Each path is a new rotation, seen through one point. The rows after it are directions, each followed by how far the rotation turns it, in degrees a step (0 if it stays put).
Each turn is a multiple of 5 degrees from 10 to 175, or 0.
Each row of a path follows its step; steps can be skipped.
Rotation 1:
step 0: [-13  23 -11 -15 -16  13  12   5 -20   0  33  18 -25   8   0 -28 -13  20
 -17  -6  11   4  -4 -13   0  15  -3  -5   0 -19  16   5  25 -28  10  21
 -23   7]
step 2: [ -8  -5 -22 -15  -5 -20  -5  -1   9  13  30  -2  32 -27   0   8  30  37
  -7  -9  14   6   6  -1  11 -15  -9  17  -6   8  17 -12  28  -6   9  -2
   0  20]
step 3: [ -5  -8   3 -18 -14  -1  -2  -3 -25  29  25  13  10 -35  17   7  -8   2
  30   0   7  -1 -13  12   4  -4   7  -8 -32 -10  -2  18  20 -16  13 -11
  33   4]
step 4: [ 22  14  21 -14  -4  -8 -21  23 -12  36 -17  -2   3 -18  19   0  11 -19
  -4  -2  14 -13   4   3   3 -28  -5  26  -5 -11 -17 -21   2   3   1 -20
  29  10]
step 5: [  0  29 -21  -4 -24 -40  -5   4 -28  -5  -8   4   0   8   5   4 -17   7
  11  33  14 -19  -7  -9 -11 -35  -3  -1   6  10 -13 -23   2 -16   8  -7
   8  12]
step 7: [ 10  23  -8  -9   8   2  20  15  -9   9  10   1  -6  40  -4 -12   4  -2
 -35 -25  33   2   7 -12 -13 -25  -8   7 -26  14   8  -9 -15   4   7  -6
 -25   6]
step 8: [  7   9 -28 -12   8 -26  20  13  -6  24  21  -4  23  13 -20  -1 -23 -11
  20  -1  14   5  -2 -25  -9  20 -15 -18 -15  24  16  17  -3   1  -7  14
 -20 -13]
step 9: [  4 -10  -1  -6   6   9   5  17   8   7  24 -10  50   7   8  -6  37  -3
  19   1  10  27   1 -12  -6  11 -26  14 -18 -12  10  -3 -19  16 -12  -1
   8 -16]
step 10: [ 14  14  -1 -11 -13 -22  15   2  15  -6   2  -5  26  -1  16 -23   8  20
   8 -19  19   1   0  20 -21 -13 -14 -25 -22 -27  -5  18   7  12  22  15
  25 -18]
step 11: [ 32  15  11   4 -13 -11  -2  23  -6  14   7 -21   6  -5   5 -13 -10 -18
  26  -4 -17  -6 -11  -6 -12   3   6 -10  11 -35 -10  -5  28   9 -28  21
  25 -15]
Directions:
[ 4  1 -9  4  8 10 -1 -1  5  1  5  1 -3 -2 -6 -6 -2  7  5 -1  6  5  0 -8
 -1 -1  4  7 -1  8 -4  7  3  5  2 -2 -3  3]  55
[ -7   0  -3 -12   0   3   4  -5  -3   5   2   2  -5   0  -1   2  -3   1
   0   3   5  -8  -2   5  13  -3  -4   5   1   6  -2  -5   2   4  -3  -7
   6   2]  25
[ -2   7  -1   2   3   4   3  -1   3  -1   3  -7 -12   1   6   2   0  -4
  -4   5  -7  -5 -11  -7  -5  -4  -2   1   3   1   0  -7   3   1  10   3
  -1  -5]  55
[ 7  6  3 -1  2 -4  0 12  8 -2  2 -1 -1  2 -2  3 -2  2  3 -1 -4 -4 10 -1
 11 -5  5 -9  1  2  4 -2 -1  5  9 -4  0  2]  120
[ -3   9  -4   3  -4  -1  -3   0   4  -5  -5  -7  -6   0  -3 -10  -4  -4
   7   5   3  -2   6   5  -3  -1   5   5  -1 -10  -4  -4   1  -4  -4  -9
   1   0]  55
[  8   2   6   3  -3   5 -10   1  -6  -3  -7   2  -3   2   1   2  -2   6
   6   5   8   4  -1   4   0  -1  -1   0   4   2  -2  -5   4   5   3  10
  12  -5]  55
[  3 -13   4   2  -2  -5  -3  -4   5   5   3  -8  -1  -1   8   1  -6   5
   0  -2   0  -1  -1  -5   4 -10   8   4   2  -2  -6   1   1  -9   0   0
   5   1]  40
Rotation 2:
step 0: [ 22 -13 -14  12  11  -9   2   8   7 -28  -1  -8 -16  -7 -15  -4  16 -11
   6 -40 -10 -39  -7  -3   3  18 -10  -8 -16   2   0  15   1  20   5  -7
   0  -8]
step 2: [ 15  -6  11  -3   9 -25  -5   4  29  -4 -21 -24  -2   1   9  -2 -10  12
  18 -12 -23   8  41   1  -1 -10 -14   7  15 -21  20   1  -9  14   8   2
  -4  11]
step 3: [ 17 -34  11  -2   7 -14   2  -9 -12 -18  10 -14   0   7   3   9   7  21
  11 -20 -16 -17   9   4   0 -10   2  20   3 -20   4  -3 -11  35 -24  25
 -11   0]
step 5: [ -2 -19 -12  -1  24 -14  -3 -13   4   7 -34 -17  -4 -20  13  -9  24   0
  -2  21  -7 -30   4 -12  -9 -22 -13   7  21  -6   0  14 -10  -1  18 -12
 -13   4]
step 6: [ -6   1  16  24  14 -12  -5 -11  14 -12   4 -23 -14  -2   8  -8   9  -2
  23  -7 -29 -31  -1   4  12 -13   5  15  17 -16 -10 -14   3   1  23  -2
 -26 -15]
step 7: [ 14  -5   6  10  33 -17  -2 -19  18 -16  -2  16 -22  12  11 -10   3   4
   2 -24 -24 -30  -7   3 -13   1  -5  -8 -15  12   3 -10  13  15  -7  10
  -2 -28]
step 8: [ 13  -8   0   5  22 -29   9   6  15  28 -12  18   6   3  16   1   2  13
  13   5   0 -41  13   2  -2 -17 -13  -1  -1  -1  15  -5  19   9  -6 -10
  30  -4]
step 9: [ -6 -12  19   3  34  -7   1   8  20  20 -17 -10  -3 -13  24   4  -6   0
   3 -19  -5 -10  24  -6  32 -15 -20  19  17  -9  -6  -8 -11   6 -11   5
   3  16]
step 10: [  4 -21   8  -1   4   1  10  -2  17 -20  -2 -19  -7   9  17   1  10  -4
  -6   6  -7 -28  -1  -4  21  -1  -4  33  -6  10  -9 -29   4  22 -18  33
 -11   9]
step 11: [ 15   4 -14  -4   1 -13  10   7  15  -2 -12  -4  -1 -18  16  -4  14   0
 -13   0  -3 -56 -14   8   1  38 -14   8 -11   5   8   4  -8  14   3  14
   2  -3]
Directions:
[ 9  1  6  6  2  8  2 -2 -4 -5  3  2  5  8  0 -2 -3  0 -7  1  7 -8 -3 -4
 -4  5 -2 -2 -9 -8  1  4  0  5  1  5  3 -7]  100
[  6   1  -2   7   5   3   4  -1   4   1   4   4   0   3   1  -1 -10   9
   7  -3  -7   6   9   5  -3  -3   3  -8  -2   4   2  -4   0   5   2  -7
   7  -3]  60
[  5   7  -7   3  -1   0   5  -2   2  -1   2  -5   1   1   7   7  -5  -7
   5  -4   1   0 -10  -9  -6  -5   1   0   1  10   6   1   1   1  -8   3
  -3  -1]  110
[ 3 -4 -2 -2  9 -6  0  6 -6 -9 -4 -1  6 -8  3 -7 -4  1  7  3 -2 -2  1 -3
  8  2 -6  2  2  2  5 -3  5  3 -1  2 -4 -8]  0
[-11   0   4   3   6   2  -6   6   0   4   4   5  -5   2   4  -3  -3   1
   0  -2   2  -8   0 -10  -3  -3   0  -6   1   3  -7  -3  14  -2   0   1
   0   3]  35
[  3  -4   0  -2  -5  -1   1  -5  -2   2   9   1  -1   1  -2  -1  -2   2
   0  -2 -11  -3   2   7  -5  14   0   0   6   3   1   2   9  -4  -4  12
  -4  -1]  95
